In the rows, zero is written as 128.
The rows of T fall into several groups, and each row is roughly a mix of its group's hidden directions; one row fits no group.
T, 128 rows:
[[142 167 150 148 125 167 151 136 126 111 183 133 123]
 [140 103 129  86 139 108 115 171 133 177 150 134 139]
 [149 134  77 139  97 126 170 138 124 147 115 118 167]
 [140 123 127  80  65 103 135 142 152 130 136 134 142]
 [155 168 156 170 114 156 153 159 117 129 126 109 116]
 [ 85 151 121 150 144 130  99 112 142 164 150 133  84]
 [139 123 129 141 123  95  70 121 151 116 114 100 168]
 [170 141 144  96 157 131 137 111 153  99  94 103 106]
 [138 150 125 138 144 119 147 148 131 101  77 109  76]
 [ 77 143 115 117 128 112 136 140 147 135 172 158 163]
 [108 120 111 157 117 118 103 143 181 163  90 129 129]
 [134  84  79 141 117 152 140 146 137 142 110 127 170]
 [175  93 132 134 164 130 120 115 136  81 102 131 116]
 [119  88  93 153 101 118 130 107 101 119  88 159 134]
 [146 136  96 159 135 144 148 125 150 107 156 140 185]
 [128 130  93 136 162 159 138 145 182 142 116 156 110]
 [ 84 121 128 133 111 113 154 131 169 184 140 131 130]
 [105 138 163 131 132 159 123  73 108 146 164 140 119]
 [111 117 140 151 163 118  88 103 113 157 126 114  80]
 [157 128 144 105 124 155 122 103 125 122 141 113 197]
 [ 92  94  80 107 124  88 123 137 135 139  97 117 127]
 [144  84 145 146 136 121 115 146  84 131 123 153  81]
 [125 147 139 136 135 141 128 100 190 141  79 126 115]
 [157 146 123 125 126 147 165 143 160  95 136 122 181]
 [ 99 145 130 105 116  83 124 130 114 160 145 173 101]
 [124  85 170 111 136 104 118 123  92 144 166 129 106]
 [155  91  99 121 115 106 156 139 132 183 150 124 138]
 [147 121 101 162 148 144 128 107 154 107  78 102 149]
 [148  96 140 147  97 149 129 134  79 112 146  88 144]
 [ 88 124 159 127 131  84 140 156 114 142 155 132 168]
 [110 145 136 155 111 102 112 148 152 152  89  90 160]
 [182 138  98 103 138 133 141 152 167 137  95 130 138]
 [119 115 165 147 139 105 126 117  71 105 142  98 152]
 [134 156 157 114 114 113 169 117  80 108 141 113  97]
 [173 145 126 114 152 121 109 135 187 142 135 113 153]
 [ 99 167 116 128 154 147 176 142 140  94 132 154 114]
 [127 110 113 117  91  91 139 158  89 125 124 140 174]
 [149 130 164  96  91 147 105 152 149 119  92 137 102]
 [131 122  99 126 113 125 150 156 148 117  64 138 160]
 [142 109 102  73 152 113 141 166 141 129 114 142 160]
 [ 75 130 117 156 151 122  98 126 135 171 129 152 107]
 [138 127 162 132 100 144 125  90  76 142 153 152 147]
 [ 89 123 144  95 115 138  95 126 183 132 146 127 152]
 [ 90 133 133 111 115  69 118 116 159  94 114 119 121]
 [134 108 158 126 112 115 123 121 125  86  72 100 155]
 [118 107 131 162  97 128 117 144 112 171 169 163 139]
 [145 137 119 124 153 156 142 159  68 158 133 125 103]
 [157 123 100 137 184 126 128 127 139 100  81 119 118]
 [164 117 132 118 129 124 156 137 146 115  64 102 148]
 [109  88  72 149 119 118 127 110 129 101 108 137  99]
 [105 144  93 156 129  98 139 116 128 104  83  89 139]
 [113 161 144 130 110 117 168  95 112 106 170 158 137]
 [140 112 132 162 105 155 127 160 126 180 152 125 160]
 [131  97 100 158 129 131  97 138 144 173 123 172 140]
 [116 155 114 130 145 169 173 129 136 105  89 103 145]
 [167 113 141 100 141 131  93 111 116 141 161 129  80]
 [136 138 102 131 138 145 108 147 162  92 181 151 149]
 [143 151 134 111 148 135 170 153 112 100 121 183 117]
 [169 128 136 146 119 125 135 134 107 114  56 118 122]
 [168 164 168 140 141 150 114 133 155 108 160 106 126]
 [151 133 138 151 125 119 150 123  97 118  79  91  89]
 [112 118 110 124 140 104 144 152 132 132  71 174 149]
 [132 156  91 143  89 146 128 116 158 108 166 120 159]
 [ 95 133 162 122 120 141 128 140 151  72 149 151 157]
 [ 96 142 133 130 165 135 138 158 114 131 178 170 130]
 [104 155 128 110 118  68 144 135 113 129 154 162 106]
 [157 157 119  75 173 110 143 124 115 113 124 134 104]
 [153 138 186  99 147 104 102 119 147 130 107 101 127]
 [112 127 123 171 165 158 142 103 123 179 117 141 131]
 [ 99 167 122  93 131  92 123 119 174 148 110 141 117]
 [ 77 157 128 169 123 109 118 104 158 104 131 150 135]
 [ 77  96 125 150 106 106 108 125 126 165 115 151 152]
 [106 112 142  96 116 107 104 123 112 180 173 125 130]
 [159 134 104 129 178 151 148 110  78 115 115 133 122]
 [ 65 118 168 130 118 148 107 123 146 137 109 123 101]
 [116 147 168 101 158  96 100 146 153 162 141 126 107]
 [110 116  98 138 146 118 148 145 132 186 168 143 107]
 [ 69 121 110  93 132 117 153 139 108 169 128 139 128]
 [ 82  89 144 122 130 128 105 133 155 140 108 168 100]
 [128 102 159 150 110 171 130 161 101 133 173 132 129]
 [158  89 142 147 174 134 161 129 113 148 148 120 157]
 [115 116 126  94 185 148 144 149 155 157 119 153 116]
 [144 110 143 144 181 137 127 109  91 166 148 126 103]
 [143 139 101 133 103 114 166 128  78 122 150  87 114]
 [ 84 169 133  94 103  90 133 131 139 152 148 139 122]
 [127 125  77 161 104 173 155 112 137 107 108 130 130]
 [146  67  96 156 123 122 100 139 140 149 110 134 107]
 [106 152 147 102 134 127 149 101 129  68 135  94 137]
 [159  99 179 117 131 144 158  94 102 140 140 110 125]
 [133 161 125 131  94  82 155  86 148 106 121 119 146]
 [ 98 155 154 141  95 124 154 165 123 150 168 141 112]
 [145 159 119 130 109 122  70  97 151 115 126  95 114]
 [168 134 122 100 104 109 136 114  86  74 130 128 129]
 [130 116 136 144 143 133 149 127  58 110 151 155 105]
 [114 167 118 128 150 168 133 135 126 105 171 161 101]
 [109 146 168 168 103 104 108 128 106 162 137 144 100]
 [113 176 147 126  96 145 154 144 144 176 150 129 126]
 [137 124  86 135 149 113 132 182  97 122 162 132 149]
 [108 138 130 105 115 137 141  81  92 104 177 133 113]
 [113 138  78 172 146 140 121 136 129 114  76 126 134]
 [101 150 110 116 110 113 161 151 132 153 186 135 111]
 [142 139 121 131 143 101 123 116 165 156  84 165  92]
 [144 122 129 146 147 136  73  95 173 157 125 123 136]
 [105 112 151 127 119 155 117  88 161  86 133 110 161]
 [135 133 128 113 127 129  95 106 157 115 169  68 135]
 [116 140 126 113  72 124 104 114 164  85 130 109 114]
 [152 165 173 136 112 135 109  99 122 112 157  89 131]
 [165 138 154 180 112 152 165 120 156 120 114 130 120]
 [162  96 113 164 143 169 120 159 108 140 109 104 131]
 [128 117  96 153  98 125 107 118 110 177  91 103 142]
 [156 103 151  98  95 112 133 127 135 129 179 126 164]
 [158 145 141 144 108 114 142  99 170 124  78 108 113]
 [120  90  73 127 135 140 154 133 128 111  98 166 138]
 [132 128  97 153 171 126  71 128 103 135 126 141 104]
 [151 100 126 152  97 134 113  86  99 105 142 166 146]
 [112 121 108 155 113 150 152 111 112 109 133 187 160]
 [149 147 130 114 137 121 122 129 202 148  96 134 118]
 [183 157 106 130 156 117 161 137 107 134 102 124 105]
 [ 99 130 152 122  95  83 121 141 126 125 145 123 183]
 [ 88 130 127 137 122 103 113  70 121 108  86 132 129]
 [141 143 119 128 118 133 127 156 143 119 185  78 103]
 [125 160 187 115 117 118 142 109 144 123 149 100 162]
 [128 142  89 136 115 166  90 125 152  87 118 159 125]
 [109 116 139 157  91 155 121  82 128 159 135 159 149]
 [191 115 129 137  99 145 134 119  89  98 121 134 144]
 [ 93 154 112  94 158 126 168 142 138 113  88 125 141]
 [ 74 143 137 134 129 102 121 149 185 123 113 133 113]
 [134 128 119 102 166  93 104 140 180 104 104 122 119]]
Here is one row of each group, with its name. Which group are the others in?
[141 149 168 143 130 168 118 122 138 151 181 105 131]
(123)
[114 100 160 114 130 154  92 148 165 156 139 159 110]
(56)
[110 127 105 168 122 175 163 109 165 116 123 128 146]
(125)

[ 98 101 107  85 134  83  98 128 142 152 138 108 118]
(123)
[107 147 177 121 160 147 161 115 117 143 147 129  89]
(125)
[125 104 132 139  91 160  98  91 132 173 114 128 150]
(56)
[118 131 126  91 130  87 106 146 134 165 141 172 101]
(56)
[133  82  97 164 108 140 114  92 113 112 132 145  96]
(123)
[129 126 120 139 140 166 135 177  87 155 166 136 132]
(56)
[118 149 121 112 122 173 136 127 140  88 146 154  79]
(125)
[152  85  98 118 102 127 159 156 114 110 128 149 165]
(125)
[107 108 115 154 172 118  98 125 136 155 117 120  77]
(125)
[ 81 128 122  96 148  82 106 109 134 110 128 161 115]
(56)
[111 169  99 132 123 152 172 153 118  94 156 142 122]
(125)
